(in the rows, 128 means zero)
Named turns come first, each shown by rows before and after it. Which turns, in which order, take the first row of each pair that follows to the second? Write the first one first, as in the answered first pair.
K (before -> after):
[116 129 131 113 158 104 118 184 223 128 154 165 141 126 109 137 151 132
  98  75 125  95 136 123 126  84  98  78 116 187  91 115 164 132] -> [119 124 135 122 147 111 123 168 221 140 145 175 141 115 110 142 152 117
  98  67 125  89 139 131 132  82 106  70 110 195 103 121 160 137]
[148 107 118 128 138 122 135 130 127 121 132 119 136 118 144 122 143 129
 136 117 143 139 127 149 121 120 114 114 121 133 151 133 117 116] -> [150 111 119 126 140 122 132 131 127 122 132 116 136 122 142 120 141 138
 135 114 142 144 127 152 121 121 113 114 124 132 150 131 116 116]
[119 139 117  93 121 103 139 127 163 126 154 124 154 145 156 141 198 109
 140 105  72 129 132 117 128  99 156  88 159 115 158 134  98 101] -> [129 124 121 109 115 113 143  94 147 147 139 130 163 135 148 138 185  84
 153  86  88 131 135 120 132 102 153  82 163 133 167 138  94 123]
[110 142 111 116  95 105 141 188 140 140 161 154 104 155 157 137 175  96
  96 175  71 100 136 119 106 114 188 122  78 143 115 146 177  84] -> [123 112 124 148  77 132 153 121 118 181 133 173 120 134 149 140 158  49
 103 143  86  96 150 132 113 108 195 105  74 174 143 152 171 111]
G (before -> after):
[116 156 108 130 184 105 100 175 143 117 174 105 134 149 156 128 139 173
 115 129 138 147 125 130 112 124  99 138 139 146 108 141 152 114] -> [131 113 124 171 165 141 113  90 116 167 137 128 157 121 144 128 119 113
 130  77 163 141 141 144 130 113 109 113 137 182 146 150 140 153]
[119 130 131 137 109 120 127 156 133 128 121 130  99 127 111 128 105 148
 114 157 125 122 112 129 128 135 130 144 113 136 104 132 124 129] -> [125 114 135 155 102 132 133 122 123 148 105 139 107 118 107 130  96 125
 119 139 135 117 118 135 136 128 130 136 111 150 116 135 119 144]
[128 120 147 144 121 172 106 111 122 128 194  92 137 158  97 123 180 141
 108 143 126 128 121 137 119 113 174 112 126 143 133 201  98 132] -> [134 125 148 144 136 171  95 115 113 119 194  85 137 167  91 119 166 150
 107 148 139 138 120 129 121 120 169 123 127 138 115 199 103 135]
N (before -> after):
[122 128 120 124 156 112 144 128 151  97 177 110 164  92 142 116 177 107
 117 121 109 123 133  79  88  96 121 139 168 143 150 100 124 101] -> [123  99 146 152 123 133 160  88 128 135 149 142 155  65 120 129 156  65
 114 115 120 103 134  99  98 107 142 135 142 160 168 109 113 126]
[ 91 148 129  96  86 109 140 185 161 117 148 143  92 114 133 136 167 138
 105 165  81  89 119 155 102 144 164 137 105 101 123 103 114 103] -> [ 95 151 117  94  93 101 145 173 178 112 161 129 116 113 152 129 193 132
 116 139  74  99 125 149  99 123 158 113 133 110 146 104 113  93]
[136 125 106 174 165 124 117 117 132 132 117 107 159 115 119 108 135 117
 120  97 135 145 115  83 137 128 157 111 162 176 116 122 113 157] -> [137 117 122 185 149 132 119 114 114 147 100 127 138 108 102 112 121 109
 116 112 141 132 110  92 142 144 162 122 140 175 109 126 115 171]
[127 114 138 124 112 141 131  92  93 156 125 146 133 121 136 126 108 116
 106 131 133 130 158 109 143 142 136 131 109 145 145 149 137 140] -> [123 130 137 112 126 134 122 127  86 138 131 141 118 135 136 122 102 143
  99 156 135 135 148 103 138 156 126 147 102 126 121 145 148 134]
J (before -> after):
[121 128 120 149 180 136  95 177 133 110 149  84 145 111 142  78  71 175
 144 169 133 180 140 122 187 147  71 167 151 111 148 113 153 163] -> [121 108 118 155 161 138 122 133 159 129 152  95 184  89 165  82 117 124
 163 119 111 171 164 126 190 110  90 122 174 148 213 117 135 155]
[140 113 148 167  82 148 128 182  92 148 101 141  59 119 109 149  85  81
 105 187 144 112  89 147  96 142 148 167  75  93 107 131 105 170] -> [127 160  96 116 128 100 119 233 166  82 161  87 103 152 169 127 164 131
 116 171 101 142  98 113  78 100 124 143 142  82 121 121 113 104]
[ 97 122 127 132 123 124  98 150 161 114 148 103 110 155 102 123  67 139
 116 162 148 135 155 143 158 122 156 118 144 169 112 138 199 114] -> [ 96 123 123 134 118 123 108 134 179 115 155 103 135 151 120 121  95 121
 125 138 138 136 162 145 157 102 162  96 160 181 146 144 193 105]
Now pairs of rows:
Between the rows of a pair lie two turns.
[124 170 102  99 134 113 111 142 172 110 146 138 138 123 130 127 145 110
 128  90  78 112 129 112 138 104 156 118 156 101 150 117 113 136] -> [123 149 131 120 103 129 113 137 136 137 117 172  99 109  98 142 109  96
 113 122  96  86 117 130 143 132 171 140 110  97 133 122 111 166]
N, N
[103  91 144 164  97 124 118 127 154 165 113 136  96 106 165 142 135 115
 125 162 126 105 117 127 165 122 118 111 122 124 168 137 132 148] -> [112  90 142 171 109 129 103 120 131 166 103 136  91 117 152 135 105 126
 125 166 154 116 114 123 168 135 104 128 118 120 139 134 139 161]
J, G
[109 150 133 109 127 110 137 174 145 111 146 126  95 130 123 134 159 146
 109 168  96 115 109 121 120 128 145 134 119 117 117 132 128 111] -> [119 116 155 144  99 137 154 112 121 154 115 156 104 101 108 147 140  93
 119 136 112  99 121 139 133 124 160 118 108 145 150 142 118 139]
N, J
[ 98 163 141 106 140 139 120 154 149 163 147  81  51 126  92 142 166 196
 120 186 140 155 102  95 139 117 151 109  82 102 123 137  55  97] -> [116 168 120 110 174 139 102 123 139 156 152  54  77 141  99 122 154 206
 135 153 169 192 114  78 140 109 124 107 113 113 114 134  63 104]
G, J
[115 102 133 161 195 113  89  69 110 109 137  63 205 163 114  92 202 116
 146  81 104 121 165 136 139  89 130 137 115 132 176 145 138 146] -> [110 119 149 159 202 113  60 126  70 100 127  68 142 182  80  95 146 165
 122 153 122 118 135 136 135 142 120 193  70  91 103 137 156 157]
N, J
[164 115 126 145  92  84 120 170 158 163 129 112 141 143 124 139 139 105
 174 138 130  81 123 112 134 122 155 122 136 110 182 118 161  70] -> [161 115 135 152  88  86 114 180 147 169 124 121 123 144 111 145 124 110
 170 161 135  74 119 115 137 137 156 132 116 101 167 119 166  75]
N, N
[141 111 151 161 146 138  91  86  86 137 121 140 126 121 115 112  93 121
 130 108 159 150 136 134 135 124 123 137 123 121 128 131 134 159] -> [130 109 145 153 130 127 112  87 127 135 139 142 148 109 141 114 142 102
 135  84 122 136 145 133 132  96 139 104 140 135 177 132 121 136]
J, G
[124  94 122 149 102 154 134  89  92 136 116 110 132 148  97 110 109 129
 153 103 204 177 109 112 130 109 127 117 157 110  97 134 120 161] -> [109  87 131 144  68 142 166  89 127 144 124 130 140 123 115 123 156  96
 156  93 163 146 113 124 125  86 158  86 156 122 147 140 105 141]
K, G
[ 78 146 180 107  75 176 111 218 125 103 155 117  88 168 133 107 108 196
 148 187 137  71 125 159 128 174 143 163  79  97  39 104 112 138] -> [ 84  97 204 150  27 207 142 134 105 161 119 158 101 125 124 119 106 114
 157 144 146  45 141 185 141 161 170 131  63 135  89 115  90 174]
K, K
[181 125 108 139 108 146 149 109 125 130 116 110 106  94 121 153 135 105
 163 107 121 131 114  95 116 126 166  77  68 125 102 167 126 123] -> [182 148  94 119 128 135 137 146 133 105 131  93  99 112 125 146 136 138
 158 128 120 146 106  84 112 128 156  92  75 107  74 163 132 110]
N, N
[103 101 122 147 113 146 138 109 142 142 117 174 150 141  79 158  58 118
 116  87 155  99 131  95 135 146 102 170 105 110 124 113 119 152] -> [100 128  91 117 149 122 125 139 178 105 149 136 176 164 110 141  91 154
 123  81 143 127 135  75 124 130  79 166 144 103 117 107 129 120]
N, N
[123 130 129 130 114 107 149 127 103 128 121 138 134 109 106 146 128 118
 130 133 127 107 140 167 119 159 153 117 129 120 102 152 113 153] -> [118 145 118 114 126  92 147 146 127 109 141 121 144 119 122 141 154 136
 131 131 110 111 139 156 111 143 150 111 147 111 110 148 113 133]
G, J
[113  95 158 155 141 154 142 106 111 170 133 127 136  90 174 116 125  86
 140 115 112 136 143 146 152 140 117 139 117 138 157 119 114 114] -> [109 127 139 129 181 136 118 149 119 132 153  94 129 119 182 101 130 139
 135 134 110 166 133 126 141 145  94 161 133 115 115 112 129  89]
J, N
[ 76 144 129  96  89 107 153 197 175 116 145 129 106 116 151 136 184 129
 121 151  60  89 126 149 121 127 157 104 116 117 163 128 103  75] -> [128  93 142 155 111 161 141  50 104 176  93 131 158 102 122 117 114  74
 153  63 151 125 150 143 150 125 133  91 135 173 168 133 106 155]
K, K
[130  95 141 128 114 132 152 158 117 136 124 155  81 106 102 136 109 136
  93 136  98  85  99 148 142 147 135 162  99 108 121 137 141 143] -> [158  89 120 138 161 140 127 103  96 134 117 121 122 125 108 112  80 141
 112  91 145 131 110 126 151 138 100 163 136 124 108 133 150 166]
J, G
[159 109 116  96 145 124 126 154 169  66 155 100 131 166 158  99 163 136
  99 124 103 145 104 131 121 101 123 120 120 103 119 150  87 118] -> [186  89 122 127 162 151 111  92 126  95 126  97 139 169 134  90 113 126
 112 101 155 167 109 127 136 115 105 128 120 114 100 152  92 158]
G, J
[113 114 137 143 133 141 101  83 106 163  89 154 126 145 101 152 119 105
 132 152 147 137  86 173 135 162 154 139 100 100 125 137 127 147] -> [103 139 103 110 160 111 107 106 164 124 131 119 173 160 148 137 183 119
 143 126 109 155 101 153 122 119 144 107 150 104 154 133 123 102]
N, J
[101 176 134 138 160  95 132 172 150 113 139  90 142 145 142 130 153 150
 131 133 115 141 123 116 126 127 119 123 133 115  99 116 117 138] -> [113 172 127 143 170 103 128 146 142 121 135  85 158 149 140 127 147 142
 140 112 131 156 135 113 132 120 110 115 143 124 105 118 118 150]
N, G
[135 105 139 168 147 139  96  67  83 160 122 112 152 128  96 104  67 132
 134 113 171 149 137  80 143 134  86 127 133 160 106 136 121 171] -> [ 92 104 171 157  68 129 136 136 110 168 121 164  93  99  91 143 101 116
 105 174 102  77 120 116 133 147 139 130  76 138 128 140 104 142]
G, J
[105 153 126 124 115 115 119 199 148  98 158 133  74 134 119 145 131 156
 119 165 103 108 114 143 114 124 133 147 128 107 109 142 122  93] -> [124 117 130 153  97 145 144  96 144 144 134 153 128 103 125 141 138  78
 147  85 120 110 140 155 128  88 140  98 149 162 174 146 106 121]
J, K
[120 108 141 113 119 110 118 128 156 127 123 149 141 119 103 140 149 115
 123 138 121 101 127 124 132 110 118 113 134 121 142 111 134 131] -> [129 114 127 111 146 107 102 117 150 120 130 134 155 133 104 128 140 130
 130 129 136 124 130 111 136 108 101 119 149 120 125 106 141 131]
G, N
[122 139 158  87 172  93 111 152 148 108 145  82 145 144 134 111 140 129
 126 153 114 157 146 123 138 149 105 191 160 142 107 127 159 162] -> [129 107 185 119 142 123 118 112 111 143 113 113 129 119 108 123 107  95
 125 154 132 138 147 143 151 166 118 191 130 153 113 135 152 198]
J, J
[115 127 150 129 130 136 139 143 106 148 124 123  99 115 111 139  98 146
 126 148 135 117 119 129 128 143 136 141 103 117 113 123 129 139] -> [105 132 139 114 124 117 156 149 150 135 144 119 127 110 139 140 150 136
 136 127 101 115 130 124 119 112 147 110 129 125 150 121 118 110]
J, K
[100 134 145 107 113 119 152 156 148 136 124 141  94 138 145 157 129 130
 103 149  99 132 134 130 153 162 157 151 119  95 128  93 125 129] -> [100 132 140 103 110 118 160 140 163 135 127 141 118 130 160 157 152 116
 111 129  89 134 142 132 150 147 162 133 131 109 152  99 118 120]
J, N
[139 143  95 114 169 128 113 102 152 108 151  97 191 134 156 107 147 131
 143  80 134 174 150  99 128  97 102 107 189 149 144 120 126 116] -> [137  96 145 157 105 167 139  61 110 169 105 155 148  91 117 136 107  70
 133  91 147 123 140 139 141 121 139 112 133 164 160 132 113 161]
K, J
[143 136 120 113 212 131  95  89 102 125 150 109 147 172 111  89  70 179
 145 108 188 180 144  88 144 154  97 164 154  96  74 115 149 168] -> [119 114 172 135 126 148 128 114  79 168 117 176  73 129  74 128  56 133
 115 171 159 102 122 133 144 187 153 178  70  86  91 124 131 182]
G, J
[ 91 109 106 112 185 152 100  94 120 134 114  88 167 130 144 152 140 152
 177 111 162 153 155 136 190 112 104 144 155 143 129 128 174 174] -> [ 69  86 139 122 117 161 135 102 128 165  99 138 138  91 134 180 162 104
 165 132 127  99 147 164 187 110 151 131 111 143 169 135 155 170]
G, N
[106 138  99 144 142 139 110 136 115 150 108 135 139 153 119 110  89 132
 129 125 165 149 122 127 127 154  95 160 123 116 118 106 149 171] -> [108 134  86 139 145 134 122 116 142 150 120 126 174 148 144 107 121 111
 142  90 149 155 135 123 123 126  94 129 150 134 156 109 144 155]
N, J
[153 158  98 142 129  96 131 153 143  90 154  98 135 144 116 125 162 174
 141 130 133 137 117 134 151 125 124 171 157  83 128 108 162 147] -> [167 124 121 180 107 127 135 104 105 133 118 128 125 123  89 135 118 139
 143 121 164 126 119 151 164 136 136 174 129 100 132 116 159 188]
G, N
[101 189 148 133 107 134 121 147 103  93 120 152 111 129 138 156 133 148
 109 155 113 112 142 136 113 141 128 167  85 116 103 116 121 176] -> [104 185 124 131 121 124 136 114 138  88 138 136 166 127 176 145 179 130
 133 100  98 125 161 124 115  96 121 126 130 145 151 119 115 156]
N, N
[121 133 119 115 143 106 120 158 146 109 127 104 133 138 127 127 151 139
 118 132 122 134 127 115 130 123 109 117 133 114 120 117 152 120] -> [134 109 134 141 138 129 120 112 112 137  96 114 131 128 108 126 115 121
 121 114 154 134 128 122 140 136 111 122 120 127 115 120 154 153]
G, N
[110 109 152 155 137 131 138 107 117 140 131 142 136 103 136 144 147  92
 135  99 125 105 147 132 128 120 147 104 145 151 164 136 108 132] -> [107 138 147 134 159 113 112 174 107 109 143 128  96 131 119 143 123 151
 115 155 129 112 128 126 117 152 134 148 128 115 101 131 126 125]
N, N
[123 138 124 115 158 119 106 152 132 106 144 128 113 156 131 122 102 162
 129 143 139 150 135 115 121 138 115 152 110 119  94 116 134 117] -> [108 120 131 115 114 120 145 139 164 126 148 149 128 125 148 135 153 111
 131 120  98 114 142 133 118 109 150 110 108 141 161 123 113 103]
K, J
[115 154 110 107 145 104 127 179 152  93 157 124 122 142 143 126 161 157
 108 144 125 132 124 118 121 126 114 116 141 119 109 128 129 111] -> [133 147 102 117 175 116 115 138 131  98 143 111 138 150 143 115 137 157
 117 115 160 157 137 105 132 125  96 117 158 134  99 124 136 131]
N, G
[155 168 159 138 117 153 138  40  93 148 146 105 180  95 110  95 120 117
 155  98 131  90 169 145  92 156 115 106 126 132 139 144 128 142] -> [153 186 162 129 128 145 120  89  74 128 150  99 141 113  90  98  92 159
 135 151 140  92 151 139  89 189 106 143 104 102  89 142 144 145]
N, K
[121 123 127 117 141 144 133 165 137 109 157 104 151 131 145 106 151 129
 112 162 104 134 109 116 136 134 114 144 140 113 117 107 116  98] -> [133 119 124 122 156 154 124 136 125 117 149  97 164 139 141 100 131 130
 120 144 125 152 115 107 140 132 102 143 152 124 109 106 119 114]
N, G
[135 110 119 121 136 143 121 136 132 120 111 119 116 146 136 131 137 123
 121 132 147 126 117 152 105 137 132 161 109 121 131 130 151 132] -> [141 109 114 123 144 142 119 122 136 121 115 108 131 148 142 125 141 118
 129 113 154 137 123 149 105 134 127 153 119 127 133 128 146 131]
J, G
[158 115 107 146 172 137  93  89 119 119 115  96 133 116  90 105 114 150
 143 112 173 149 134 109 143 131 125 152 149 119 114 133 140 125] -> [133 102 137 150 100 139 130 109 134 146 103 146 100  76  84 136 147 104
 127 138 126  87 129 141 139 131 172 137 106 120 160 141 119 118]
G, N
[154 108 119 155 137 151 143  62 132 159 103 138 164 120 114 119 131  78
 152  85 145 145 161 128 150 115 125 111 159 160 154 136 129 149] -> [145 151  92 116 181 118 120 131 159 103 141  95 163 158 134 103 149 142
 149 111 136 173 152 102 137 115 101 131 183 130 112 129 143 110]
J, J
[133 109 114 125 217 139 143  59 127 147 146  69 125  55 157 143 105 133
 159  87 119 187 118 147 163 103 145 131 151 131 110  83 140 108] -> [132 115 112 122 227 138 130  83 120 139 149  66 111  65 146 140  90 152
 152 107 127 192 113 140 162 114 136 151 148 117  83  86 148 110]
J, J
